In the rows, zero is written as 128.
Rotation paths and how fast each direction turns (deg/step)
Each turn is a multiple of 5 degrees from 10 to 175, or 0.
Each row of a path follows its step; steps can be skipped.

step 1: [129 131 126 117 122 125 125 135 131 131 135 135 101 106 117 125 125 120
 140 138 126 116 132 127 122 136 137 129 122 136 124 148 131 132 135 133
 135 134 119 116 124]
step 3: [136 138 125 122 129 121 134 129 124 128 130 114 113 124 132 121 117 125
 128 121 118 125 128 138 124 141 119 122 138 134 145 136 121 147 127 131
 155 121 127 135 119]
step 6: [139 131 132 141 119 118 123 130 127 136 132 124 123 120 138 109 122 117
 136 127 138 104 131 134 127 131 140 132 127 118 117 131 134 123 126 132
 122 120 112 125 111]
step 7: [141 128 136 121 132 135 115 122 132 111 130 128 125 129 121 136 136 149
 137 124 121 114 135 136 136 124 139 104 128 139 121 115 121 130 129 129
 129 125 133 134 137]
step 9: [142 112 137 136 139 142 118 138 136 119 125 122 116 135 137 124 142 129
 120 123 142 140 127 136 139 122 128 124 128 132 113 121 128 129 137 137
 140 135 126 132 114]
step 14: [134 125 121 126 137 132 114 129 128 131 146 129 116 130 124 128 135 141
 133 133 112 136 131 123 143 113 137 119 121 128 110 117 119 126 113 128
 136 139 136 125 118]
step 18: [134 125 135 123 131 128 149 129 120 139 120 131 120 127 108 127 133 127
 127 140 133 128 124 146 143 137 127 131 137 124 116 135 128 121 142 135
 131 125 126 131 105]
step 20: [127 130 141 116 117 124 146 114 126 129 127 124 121 129 131 117 127 143
 124 132 120 130 117 136 114 140 126 114 113 131 126 128 119 121 123 115
 123 119 122 138 109]
step 26: [141 129 127 134 140 122 115 125 134 127 139 115 108 110 125 118 128 123
 123 120 116 136 129 138 120 129 133 142 117 138 140 126 131 138 128 133
 144 130 132 137 127]
step 27: [135 120 143 121 125 132 133 116 118 126 123 118 129 127 134 131 135 134
 120 133 134 129 129 135 132 126 115 124 118 140 111 141 130 116 120 113
 126 143 105 130 122]
Speeds:
[124 129 129 125 134 126 123 130 127 127 129 127 128 127 131 129 133 130
 126 128 126 127 126 124 127 126 134 129 131 126 126 129 132 129 131 127
 128 128 124 131 126]
145
[124 128 129 129 128 135 129 130 128 128 126 132 125 127 124 128 128 126
 125 130 125 126 129 126 130 127 123 131 133 124 125 130 129 130 127 128
 123 132 130 130 126]
110
[131 134 125 126 125 126 127 128 130 127 125 130 126 130 128 132 123 129
 124 133 131 129 130 130 133 124 129 126 129 128 131 127 132 130 128 126
 129 128 128 130 125]
70
[125 130 126 127 127 124 125 128 129 127 123 128 129 123 130 126 129 127
 129 127 127 130 133 131 124 129 127 125 130 129 131 134 127 127 124 129
 126 131 128 125 124]
155
[129 126 129 125 125 124 128 126 126 128 127 132 129 129 126 130 132 125
 128 131 128 133 132 122 126 129 128 132 130 125 124 125 125 128 126 127
 134 129 130 127 127]
20

step 2: [132 125 138 120 124 127 124 138 145 139 126 133 116 125 122 115 127 128
 125 120 128 146 123 126 136 117 137 140 120 124 126 126 135 137 127 118
 137 123 135 144 119]
step 5: [136 121 121 128 134 119 121 124 131 129 119 131 129 117 139 118 126 130
 125 129 129 136 122 122 114 148 122 123 101 136 128 141 126 136 126 122
 131 126 126 137 131]
step 6: [127 136 126 132 131 141 135 130 126 115 136 136 126 120 134 134 115 136
 119 130 127 121 131 126 123 120 133 120 143 130 125 131 122 121 130 121
 117 146 115 107 122]
step 8: [128 121 110 139 118 128 122 130 121 135 116 141 136 122 126 123 122 137
 128 136 127 120 130 125 112 139 129 141 141 135 114 123 125 121 123 125
 122 125 123 114 133]
step 15: [121 134 109 128 114 108 123 135 138 120 114 123 118 128 126 117 124 127
 124 132 122 140 115 124 114 127 128 134 123 135 125 118 127 127 130 115
 123 123 126 131 136]
step 18: [137 124 120 125 125 138 115 130 131 141 143 137 125 118 124 129 131 120
 122 136 129 128 130 139 109 133 131 131 113 138 125 124 141 112 123 126
 117 120 128 120 129]
step 21: [131 111 117 136 127 143 117 128 133 144 133 133 141 119 133 116 121 134
 136 128 128 123 135 127 138 132 134 119 138 126 128 129 135 133 131 121
 132 135 148 124 122]
step 22: [125 140 139 130 123 127 143 115 133 122 112 120 114 129 132 116 120 139
 127 123 123 140 116 120 133 120 140 136 118 122 127 126 132 137 128 120
 133 135 118 132 132]
step 23: [116 133 127 125 143 131 116 125 127 118 139 132 134 115 143 125 126 133
 136 129 130 127 134 133 118 140 121 113 126 136 123 111 134 129 121 125
 126 123 134 130 110]
step 30: [136 139 131 130 130 112 123 119 135 118 122 129 131 136 139 123 145 135
 134 128 128 124 138 148 133 148 123 131 114 125 127 117 123 125 121 135
 129 121 134 127 123]
Speeds:
[123 125 127 128 129 130 128 132 127 132 127 128 131 129 130 126 131 126
 125 127 132 134 125 131 122 131 128 127 129 130 130 128 128 128 124 124
 128 125 128 129 126]
140
[133 125 124 130 126 127 128 134 124 128 128 127 125 127 128 127 128 131
 130 132 127 133 128 129 127 125 131 127 133 126 130 132 127 131 131 131
 129 127 128 125 125]
55
[130 128 129 127 123 132 131 125 132 129 128 128 131 124 132 131 129 125
 132 130 123 128 132 130 124 128 129 127 133 128 128 127 126 131 131 127
 123 126 127 131 128]
145
[130 120 128 126 132 125 127 129 130 126 125 129 129 124 129 133 130 127
 134 126 128 126 128 132 130 128 128 127 126 128 127 130 130 127 130 124
 133 129 130 129 126]
155
[125 129 133 129 129 130 132 135 129 127 127 126 132 125 127 127 128 125
 125 130 124 131 130 125 132 130 129 131 127 125 131 129 128 127 131 127
 133 128 128 128 130]
145
